Each path is a new rotation, seen through one point. The rows after it are directions, each followed by how far the rotation turns it, in deg/step (0 if it stays put).
Each turn is a multiple of 5 degrees from 10 to 175, or 0.
Path 1:
[-0.09,  0.31, -0.37,  0.55,  0.44, -0.13,  0.24,  0.00, -0.08, -0.04]
[ 0.32,  0.20, -0.48,  0.56,  0.03,  0.26,  0.14, -0.14, -0.03,  0.19]
[-0.06,  0.41, -0.39,  0.25, -0.15,  0.41,  0.37,  0.08, -0.13, -0.22]
[ 0.05,  0.04, -0.68,  0.26, -0.10,  0.11, -0.02,  0.44, -0.12, -0.19]
[ 0.15,  0.50, -0.57, -0.13, -0.09,  0.14, -0.02,  0.35,  0.13,  0.21]
[ 0.15,  0.41, -0.34, -0.11,  0.30, -0.07,  0.22,  0.41, -0.42,  0.06]
[ 0.39,  0.09, -0.58, -0.12, -0.04, -0.11,  0.11, -0.05, -0.44,  0.28]
[-0.07,  0.47, -0.49, -0.29, -0.04, -0.16,  0.21, -0.32, -0.28, -0.10]
[ 0.06,  0.19, -0.58,  0.16,  0.26, -0.41, -0.16, -0.15, -0.23, -0.28]
[ 0.38,  0.51, -0.42,  0.16,  0.19,  0.00, -0.23, -0.35,  0.09,  0.02]
[ 0.29,  0.46, -0.16,  0.21,  0.29,  0.24,  0.05, -0.12, -0.33, -0.42]
[ 0.42, -0.03, -0.47,  0.15, -0.12,  0.33, -0.26, -0.05, -0.26, -0.33]
[ 0.06,  0.42, -0.41, -0.33, -0.11,  0.42, -0.24,  0.09,  0.01, -0.35]
[ 0.14,  0.13, -0.37, -0.26,  0.36,  0.07, -0.37,  0.44, -0.23, -0.28]
[ 0.46,  0.16, -0.32, -0.44,  0.23,  0.20, -0.31,  0.05, -0.17,  0.26]
[ 0.06,  0.21, -0.16, -0.55,  0.35,  0.14,  0.06, -0.17, -0.49, -0.11]
[ 0.07, -0.27, -0.46, -0.30,  0.26, -0.11, -0.27, -0.36, -0.34, -0.13]
[-0.09,  0.25, -0.36, -0.30,  0.33,  0.06, -0.31, -0.54,  0.15, -0.12]
[ 0.02,  0.09, -0.11,  0.12,  0.72,  0.09, -0.26, -0.24, -0.07, -0.32]
Directions:
[-0.15,  0.01, -0.10,  0.23, -0.08, -0.04,  0.28,  0.11,  0.07,  0.20] => 10
[ 0.17,  0.16,  0.15,  0.10,  0.29, -0.04, -0.07,  0.12,  0.09,  0.19] => 80
[-0.19,  0.05,  0.24,  0.11, -0.18, -0.04, -0.22,  0.01, -0.16,  0.14] => 0
[ 0.21, -0.12, -0.14,  0.02, -0.18,  0.04, -0.17, -0.12,  0.15,  0.24] => 140
Path 2:
[-0.17,  0.04,  0.51, -0.10, -0.20, -0.20,  0.44, -0.06,  0.09, -0.25]
[ 0.18,  0.15, -0.54, -0.35, -0.09, -0.03, -0.26,  0.29, -0.15, -0.01]
[-0.06, -0.34,  0.16,  0.31,  0.48, -0.19,  0.03, -0.42,  0.01,  0.08]
[-0.24,  0.11,  0.01,  0.10, -0.47,  0.52,  0.01,  0.22,  0.08, -0.22]
[ 0.32,  0.13,  0.07, -0.28,  0.08, -0.34,  0.21,  0.03,  0.16,  0.53]
[ 0.12,  0.07,  0.05,  0.17,  0.11, -0.09, -0.27, -0.05, -0.36, -0.63]
[-0.58, -0.17, -0.24, -0.27,  0.07,  0.16,  0.05, -0.11,  0.28,  0.24]
[ 0.48, -0.19,  0.00,  0.49, -0.32, -0.04,  0.14,  0.15, -0.04,  0.10]
[-0.07,  0.53,  0.28, -0.27,  0.35,  0.31, -0.05, -0.13, -0.13,  0.00]
[-0.10, -0.36,  0.01, -0.18, -0.21, -0.49, -0.05,  0.18,  0.27, -0.28]
[-0.02,  0.13, -0.51,  0.23,  0.01,  0.12, -0.04, -0.20, -0.43,  0.29]
[ 0.18, -0.35,  0.46, -0.03,  0.24,  0.35,  0.18, -0.10,  0.31, -0.12]
[-0.23,  0.53, -0.01,  0.08, -0.31, -0.20, -0.14,  0.41,  0.07,  0.07]
[ 0.29, -0.16, -0.04, -0.38,  0.01, -0.27,  0.11, -0.55, -0.19,  0.01]
[-0.24, -0.22, -0.17,  0.24,  0.31,  0.27, -0.11,  0.46, -0.13, -0.27]
[-0.10,  0.13,  0.02,  0.16, -0.24,  0.02, -0.03, -0.40,  0.53,  0.40]
[ 0.27,  0.01,  0.32, -0.09, -0.23,  0.01,  0.26,  0.31, -0.52, -0.12]
[ 0.01,  0.24, -0.32, -0.29,  0.48, -0.06, -0.23, -0.02,  0.34, -0.14]
[-0.27, -0.48,  0.13,  0.35, -0.29, -0.22, -0.16, -0.13, -0.18,  0.03]
Directions:
[-0.16, -0.28, -0.29,  0.06,  0.11, -0.02, -0.08, -0.12, -0.07, -0.07] => 90
[ 0.18,  0.01, -0.08,  0.02, -0.02, -0.04,  0.15, -0.21,  0.28, -0.21] => 170
Path 3:
[ 0.11,  0.29, -0.03, -0.18,  0.30,  0.49, -0.45,  0.15, -0.34, -0.12]
[ 0.60, -0.21, -0.09,  0.17,  0.24, -0.40,  0.34,  0.11,  0.04, -0.02]
[-0.21, -0.38,  0.05, -0.42, -0.42, -0.14, -0.28,  0.06, -0.41,  0.12]
[ 0.11,  0.46,  0.31,  0.24,  0.14, -0.09,  0.04, -0.53, -0.32, -0.15]
[ 0.28, -0.46, -0.12,  0.19, -0.12,  0.09, -0.36, -0.20,  0.49,  0.16]
[-0.05,  0.51,  0.30, -0.02, -0.41, -0.15, -0.12,  0.46, -0.01,  0.30]
[ 0.07,  0.10, -0.33, -0.06, -0.26,  0.20,  0.58, -0.48,  0.10,  0.00]
[-0.59, -0.36,  0.43,  0.13,  0.17,  0.13, -0.02,  0.13,  0.28,  0.12]
[-0.18,  0.58, -0.45,  0.05,  0.06, -0.02, -0.23,  0.14,  0.17, -0.39]
[ 0.38, -0.22, -0.01, -0.23,  0.32,  0.49,  0.35,  0.27,  0.05,  0.16]
[-0.35, -0.25, -0.13,  0.03,  0.02, -0.66,  0.18,  0.30, -0.26, -0.09]
[-0.02,  0.06, -0.03, -0.33,  0.10,  0.38, -0.29, -0.35, -0.40, -0.42]
[ 0.44, -0.12,  0.21,  0.33,  0.58, -0.32, -0.11, -0.06,  0.14,  0.13]
[ 0.15, -0.15, -0.28, -0.09, -0.59, -0.13, -0.45,  0.28, -0.18,  0.09]
[ 0.22,  0.37,  0.49, -0.14, -0.12, -0.01,  0.41, -0.32, -0.27,  0.12]
[-0.25, -0.43, -0.18,  0.33, -0.10, -0.14, -0.10, -0.50,  0.32,  0.20]
[-0.18,  0.43,  0.35,  0.14, -0.23,  0.29, -0.40,  0.33,  0.15, -0.06]
[ 0.32,  0.32, -0.42, -0.06,  0.04, -0.01,  0.50, -0.11,  0.41,  0.10]
[-0.51, -0.48,  0.06, -0.03, -0.10,  0.24,  0.23,  0.35, -0.08,  0.26]
Directions:
[ 0.29,  0.12, -0.11,  0.05,  0.03,  0.04, -0.14,  0.26,  0.16,  0.08] => 90
[ 0.02,  0.08, -0.29,  0.11, -0.03, -0.30,  0.08, -0.12,  0.09, -0.12] => 160
[-0.07, -0.14,  0.00, -0.19,  0.16, -0.18, -0.05, -0.03,  0.19,  0.27] => 135
[-0.09,  0.26,  0.04, -0.31, -0.11, -0.09, -0.16,  0.03,  0.00, -0.12] => 130
Path 4:
[-0.23, -0.02,  0.15,  0.34,  0.16, -0.41,  0.20, -0.40,  0.02, -0.23]
[-0.28,  0.24, -0.30, -0.07, -0.31,  0.07,  0.24, -0.14, -0.27,  0.41]
[-0.03,  0.13,  0.15,  0.48, -0.15,  0.48,  0.07, -0.07,  0.08, -0.32]
[-0.07, -0.14, -0.41, -0.01, -0.18, -0.21,  0.13,  0.21, -0.39, -0.43]
[ 0.36,  0.02,  0.37, -0.01, -0.25,  0.06, -0.08, -0.34, -0.42,  0.02]
[-0.16,  0.00,  0.10,  0.25, -0.36, -0.51,  0.23, -0.05,  0.28, -0.11]
[-0.46,  0.05, -0.06, -0.31, -0.19,  0.23,  0.15, -0.46, -0.18,  0.01]
[ 0.07,  0.24,  0.20,  0.39,  0.08,  0.24,  0.55,  0.15, -0.12, -0.14]
[ 0.16, -0.29, -0.58,  0.11, -0.28,  0.01,  0.07, -0.21, -0.16, -0.20]
[-0.02,  0.20,  0.32,  0.30,  0.03, -0.14, -0.25, -0.27, -0.50, -0.14]
[-0.08,  0.13, -0.03,  0.08, -0.70, -0.22,  0.15,  0.18,  0.05,  0.15]
[-0.27, -0.10,  0.24, -0.17, -0.16,  0.28,  0.06, -0.38,  0.08, -0.48]
[-0.01,  0.08,  0.02,  0.00,  0.12, -0.20,  0.67,  0.16, -0.34, -0.08]
[ 0.35, -0.17, -0.20,  0.19, -0.26,  0.20,  0.16, -0.51, -0.03,  0.15]
[-0.37,  0.21, -0.04,  0.51,  0.06, -0.30, -0.08, -0.18, -0.15, -0.24]
[-0.15,  0.21, -0.14, -0.13, -0.58,  0.20,  0.01,  0.14, -0.35,  0.14]
[ 0.11, -0.05,  0.38,  0.23, -0.21,  0.20,  0.09,  0.00,  0.11, -0.58]
[-0.04, -0.21, -0.19, -0.25, -0.12, -0.44,  0.37, -0.07, -0.32, -0.21]
[ 0.20,  0.08,  0.37,  0.14, -0.13,  0.10,  0.16, -0.54, -0.16,  0.23]
Directions:
[-0.07,  0.04, -0.15,  0.07, -0.02, -0.29,  0.18,  0.29,  0.03,  0.01] => 155
[ 0.14,  0.15, -0.07, -0.19,  0.23, -0.03, -0.18,  0.10,  0.22,  0.06] => 0
[ 0.02,  0.10, -0.26,  0.28,  0.06,  0.16, -0.16,  0.07, -0.13,  0.01] => 60
[ 0.33, -0.18, -0.05,  0.05,  0.12, -0.19,  0.02, -0.11, -0.14, -0.01] => 80
Path 5:
[-0.29, -0.47, -0.02, -0.33,  0.31,  0.18, -0.01,  0.29,  0.33,  0.36]
[ 0.17,  0.13,  0.07, -0.16,  0.42, -0.21,  0.00,  0.12,  0.01,  0.70]
[-0.02, -0.27, -0.14, -0.38,  0.65,  0.18, -0.29, -0.02,  0.23,  0.10]
[-0.07,  0.14,  0.32, -0.10,  0.54, -0.12, -0.21,  0.47, -0.14,  0.36]
[ 0.07, -0.39, -0.02, -0.12,  0.79,  0.06,  0.15, -0.11, -0.17,  0.09]
[-0.35, -0.31,  0.26, -0.14,  0.30,  0.05,  0.06,  0.57,  0.06,  0.37]
[ 0.19, -0.20, -0.05, -0.16,  0.54, -0.11,  0.28, -0.11, -0.01,  0.62]
[-0.21, -0.29, -0.04, -0.39,  0.33,  0.18, -0.25,  0.30,  0.41,  0.34]
[ 0.18,  0.23,  0.13, -0.16,  0.58, -0.19, -0.16,  0.12, -0.08,  0.55]
[-0.11, -0.37, -0.05, -0.29,  0.73,  0.21, -0.22,  0.10,  0.11, -0.04]
[-0.14, -0.01,  0.36, -0.03,  0.50, -0.12,  0.01,  0.51, -0.22,  0.38]
[ 0.02, -0.50, -0.09, -0.16,  0.63,  0.08,  0.28, -0.09, -0.03,  0.25]
[-0.28, -0.21,  0.14, -0.22,  0.19,  0.02, -0.01,  0.51,  0.22,  0.57]
[ 0.26, -0.08, -0.11, -0.25,  0.56, -0.09,  0.05, -0.17,  0.04,  0.57]
[-0.20, -0.19,  0.02, -0.38,  0.47,  0.18, -0.40,  0.33,  0.29,  0.18]
[ 0.16,  0.14,  0.22, -0.07,  0.69, -0.21, -0.07,  0.16, -0.27,  0.38]
[-0.21, -0.52,  0.01, -0.22,  0.67,  0.21, -0.04,  0.15,  0.00, -0.03]
[-0.13, -0.11,  0.29, -0.04,  0.38, -0.16,  0.19,  0.46, -0.13,  0.59]
[ 0.06, -0.46, -0.17, -0.29,  0.55,  0.09,  0.20, -0.16,  0.15,  0.40]
Directions:
[-0.11, -0.17,  0.14,  0.16,  0.09,  0.01,  0.21,  0.10, -0.24, -0.17] => 60
[-0.24, -0.02,  0.10, -0.04, -0.16,  0.07, -0.14,  0.31,  0.14, -0.04] => 155
Path 6:
[ 0.26, -0.07,  0.23, -0.17,  0.44,  0.48,  0.11, -0.20, -0.46, -0.10]
[ 0.04, -0.15,  0.13, -0.47,  0.67,  0.02,  0.02, -0.11, -0.16, -0.15]
[ 0.07, -0.16,  0.14, -0.24,  0.29,  0.10,  0.15, -0.17, -0.63, -0.41]
[ 0.24, -0.16,  0.18, -0.27,  0.55,  0.48, -0.06, -0.12, -0.22, -0.15]
[-0.01, -0.23,  0.05, -0.46,  0.51, -0.09,  0.00, -0.09, -0.27, -0.42]
[ 0.23, -0.16,  0.11, -0.13,  0.25,  0.37,  0.02, -0.13, -0.51, -0.46]
[ 0.19, -0.24,  0.05, -0.38,  0.60,  0.28, -0.17, -0.06, -0.03, -0.28]
[ 0.11, -0.25, -0.04, -0.35,  0.31, -0.10, -0.01, -0.11, -0.39, -0.61]
[ 0.36, -0.19,  0.01, -0.12,  0.30,  0.48, -0.13, -0.11, -0.28, -0.41]
[ 0.20, -0.29, -0.08, -0.41,  0.53,  0.03, -0.18, -0.05,  0.02, -0.39]
[ 0.32, -0.27, -0.12, -0.16,  0.15,  0.06, -0.03, -0.15, -0.43, -0.62]
[ 0.48, -0.24, -0.10, -0.17,  0.39,  0.41, -0.22, -0.11, -0.03, -0.32]
[ 0.26, -0.33, -0.22, -0.37,  0.36, -0.21, -0.11, -0.12, -0.08, -0.47]
[ 0.53, -0.27, -0.16, -0.04,  0.08,  0.21, -0.06, -0.21, -0.35, -0.46]
[ 0.50, -0.28, -0.20, -0.26,  0.48,  0.14, -0.22, -0.14,  0.13, -0.23]
[ 0.40, -0.32, -0.29, -0.22,  0.16, -0.25,  0.00, -0.20, -0.28, -0.46]
[ 0.66, -0.24, -0.20, -0.01,  0.17,  0.29, -0.08, -0.24, -0.16, -0.21]
[ 0.47, -0.32, -0.27, -0.32,  0.46, -0.20, -0.09, -0.19,  0.09, -0.14]
[ 0.54, -0.27, -0.28, -0.07,  0.07, -0.14,  0.13, -0.27, -0.37, -0.32]
Directions:
[-0.15, -0.05, -0.05, -0.21,  0.16, -0.33, -0.01,  0.03,  0.15, -0.01] => 135
[-0.28,  0.05,  0.23, -0.11,  0.12,  0.17, -0.02,  0.10, -0.12, -0.14] => 10
Path 7:
[ 0.08, -0.30, -0.49, -0.32,  0.01,  0.10,  0.18,  0.13,  0.54, -0.12]
[-0.32,  0.15,  0.25, -0.19, -0.02,  0.53, -0.13,  0.10,  0.55, -0.08]
[-0.70,  0.33, -0.31, -0.06,  0.01, -0.06, -0.09,  0.30,  0.02,  0.17]
[-0.27,  0.05, -0.46,  0.40,  0.24, -0.08,  0.23,  0.05,  0.21, -0.52]
[ 0.17,  0.39, -0.09, -0.13,  0.23,  0.41, -0.11,  0.24, -0.07, -0.57]
[-0.02,  0.24, -0.40, -0.46,  0.06, -0.22, -0.60, -0.05,  0.12, -0.11]
[-0.11,  0.04, -0.05, -0.02,  0.68, -0.16, -0.08, -0.35,  0.49, -0.04]
[-0.46, -0.07,  0.22, -0.34,  0.54,  0.24,  0.04,  0.02, -0.32, -0.22]
[-0.35, -0.21,  0.05,  0.05,  0.01, -0.41, -0.49,  0.14, -0.22, -0.47]
[ 0.34,  0.07,  0.13,  0.23,  0.53, -0.36, -0.09,  0.41,  0.10, -0.17]
[ 0.27, -0.38, -0.14, -0.61,  0.33,  0.00,  0.08,  0.33, -0.05, -0.10]
[-0.15, -0.45,  0.33, -0.31, -0.09, -0.06, -0.39,  0.08,  0.52, -0.12]
[-0.40,  0.05,  0.33,  0.05,  0.31, -0.13,  0.02,  0.51,  0.25,  0.38]
[-0.36, -0.40, -0.34,  0.03,  0.07, -0.09,  0.42,  0.50, -0.04, -0.16]
[ 0.09, -0.03,  0.07,  0.18, -0.22,  0.24, -0.07,  0.50,  0.34, -0.57]
[ 0.14,  0.44, -0.27, -0.25, -0.02,  0.04, -0.24,  0.56,  0.28,  0.20]
[-0.19, -0.10, -0.57, -0.24,  0.16,  0.00,  0.13, -0.08,  0.61,  0.06]
[-0.48,  0.17,  0.15, -0.06,  0.22,  0.56,  0.07, -0.06,  0.37, -0.28]
[-0.61,  0.40, -0.22, -0.03,  0.01, -0.05, -0.32,  0.25, -0.25, -0.19]
Directions:
[-0.11,  0.26, -0.25,  0.07, -0.15,  0.21,  0.07, -0.03,  0.14, -0.02] => 25
[-0.12, -0.19, -0.29, -0.15, -0.17, -0.16, -0.05, -0.05, -0.11, -0.01] => 135
Path 8:
[ 0.17,  0.29,  0.26,  0.20, -0.49, -0.18, -0.30,  0.32,  0.09, -0.10]
[ 0.12,  0.31,  0.16,  0.35,  0.11, -0.17, -0.04, -0.06, -0.31, -0.53]
[-0.20,  0.19,  0.41, -0.21,  0.07,  0.32, -0.09, -0.29, -0.43, -0.15]
[-0.05,  0.53, -0.07, -0.26,  0.21,  0.07, -0.18, -0.42,  0.17,  0.23]
[-0.23, -0.12, -0.48,  0.27,  0.39,  0.12, -0.28, -0.19,  0.00,  0.24]
[-0.23, -0.54, -0.16,  0.03, -0.28, -0.09,  0.00, -0.41,  0.12,  0.22]
[ 0.32, -0.33, -0.15, -0.25,  0.05, -0.47,  0.26,  0.06, -0.06,  0.30]
[ 0.34, -0.40,  0.18, -0.05,  0.04,  0.01, -0.26,  0.56,  0.10,  0.04]
[ 0.28, -0.08,  0.18,  0.05, -0.11, -0.01,  0.08,  0.13,  0.44, -0.61]
[-0.01,  0.14,  0.05, -0.10,  0.18,  0.31,  0.51,  0.18, -0.19, -0.42]
[-0.24,  0.47,  0.12, -0.18, -0.27,  0.48,  0.09,  0.19,  0.03,  0.16]
[-0.13,  0.58, -0.33,  0.44, -0.11, -0.09, -0.02, -0.02,  0.08,  0.13]
[-0.34, -0.10,  0.00,  0.51, -0.14, -0.08, -0.09, -0.21, -0.49,  0.10]
[-0.01,  0.01,  0.34, -0.16, -0.21, -0.45, -0.09, -0.42, -0.22,  0.26]
[ 0.23,  0.00,  0.08, -0.16,  0.54, -0.38, -0.39,  0.01, -0.12,  0.13]
[-0.08, -0.40,  0.10, -0.11,  0.26,  0.15, -0.49, -0.14,  0.27, -0.29]
[ 0.02, -0.20, -0.30, -0.39,  0.13,  0.02,  0.34, -0.27,  0.29, -0.33]
[ 0.02, -0.17, -0.40, -0.36,  0.02,  0.40,  0.25,  0.36, -0.05,  0.22]
[ 0.19,  0.03, -0.26,  0.13, -0.52,  0.18, -0.02,  0.29,  0.38,  0.19]
Directions:
[ 0.22, -0.26, -0.18, -0.14,  0.07,  0.07, -0.11, -0.20,  0.04,  0.07] => 35
[ 0.15,  0.15, -0.21,  0.05,  0.23, -0.22,  0.18, -0.01, -0.04, -0.06] => 140
[-0.17, -0.01, -0.31,  0.10, -0.20,  0.00,  0.09,  0.01, -0.01,  0.23] => 55
[-0.14, -0.17, -0.10, -0.23, -0.01, -0.18, -0.03,  0.24,  0.10, -0.15] => 40
Path 9:
[-0.49,  0.22,  0.20, -0.01, -0.31,  0.31,  0.23, -0.05,  0.18,  0.34]
[ 0.13,  0.04, -0.06, -0.04, -0.10,  0.60,  0.31, -0.40,  0.11,  0.29]
[-0.23, -0.24, -0.14, -0.06, -0.02,  0.43, -0.10,  0.02, -0.16,  0.61]
[-0.41, -0.42, -0.07, -0.01, -0.05,  0.34,  0.49, -0.08, -0.13,  0.07]
[-0.34,  0.09,  0.35, -0.38, -0.10,  0.25,  0.35,  0.00, -0.02,  0.35]
[-0.29,  0.19,  0.01,  0.18, -0.33,  0.46,  0.25, -0.23,  0.26,  0.27]
[ 0.16, -0.11, -0.09, -0.17,  0.01,  0.60,  0.14, -0.25, -0.06,  0.46]
[-0.49, -0.38, -0.15,  0.06, -0.05,  0.38,  0.08,  0.08, -0.13,  0.41]
[-0.29, -0.24,  0.17, -0.27, -0.03,  0.30,  0.60, -0.12, -0.10,  0.04]
[-0.39,  0.27,  0.27, -0.16, -0.25,  0.29,  0.18, -0.03,  0.15,  0.45]
[-0.01,  0.02, -0.15,  0.14, -0.20,  0.59,  0.28, -0.37,  0.13,  0.26]
[-0.06, -0.27, -0.10, -0.20,  0.03,  0.46, -0.02, -0.02, -0.19,  0.58]
[-0.54, -0.38, -0.07,  0.09, -0.11,  0.31,  0.37,  0.03, -0.09,  0.14]
[-0.24,  0.04,  0.35, -0.42, -0.06,  0.29,  0.51, -0.08, -0.01,  0.22]
[-0.33,  0.25,  0.04,  0.12, -0.32,  0.41,  0.13, -0.16,  0.21,  0.39]
[ 0.14, -0.19, -0.17, -0.04, -0.05,  0.61,  0.25, -0.33, -0.05,  0.36]
[-0.40, -0.35, -0.07, -0.08,  0.00,  0.34,  0.04,  0.14, -0.20,  0.50]
[-0.41, -0.26,  0.10, -0.09, -0.09,  0.30,  0.59, -0.09, -0.02, -0.01]
[-0.26,  0.26,  0.32, -0.32, -0.17,  0.33,  0.26, -0.08,  0.07,  0.45]
Directions:
[ 0.24,  0.04, -0.20,  0.13,  0.00,  0.17, -0.21, -0.13,  0.03,  0.16] => 80
[ 0.27, -0.09,  0.01, -0.12,  0.09,  0.08,  0.24, -0.18, -0.04, -0.18] => 155
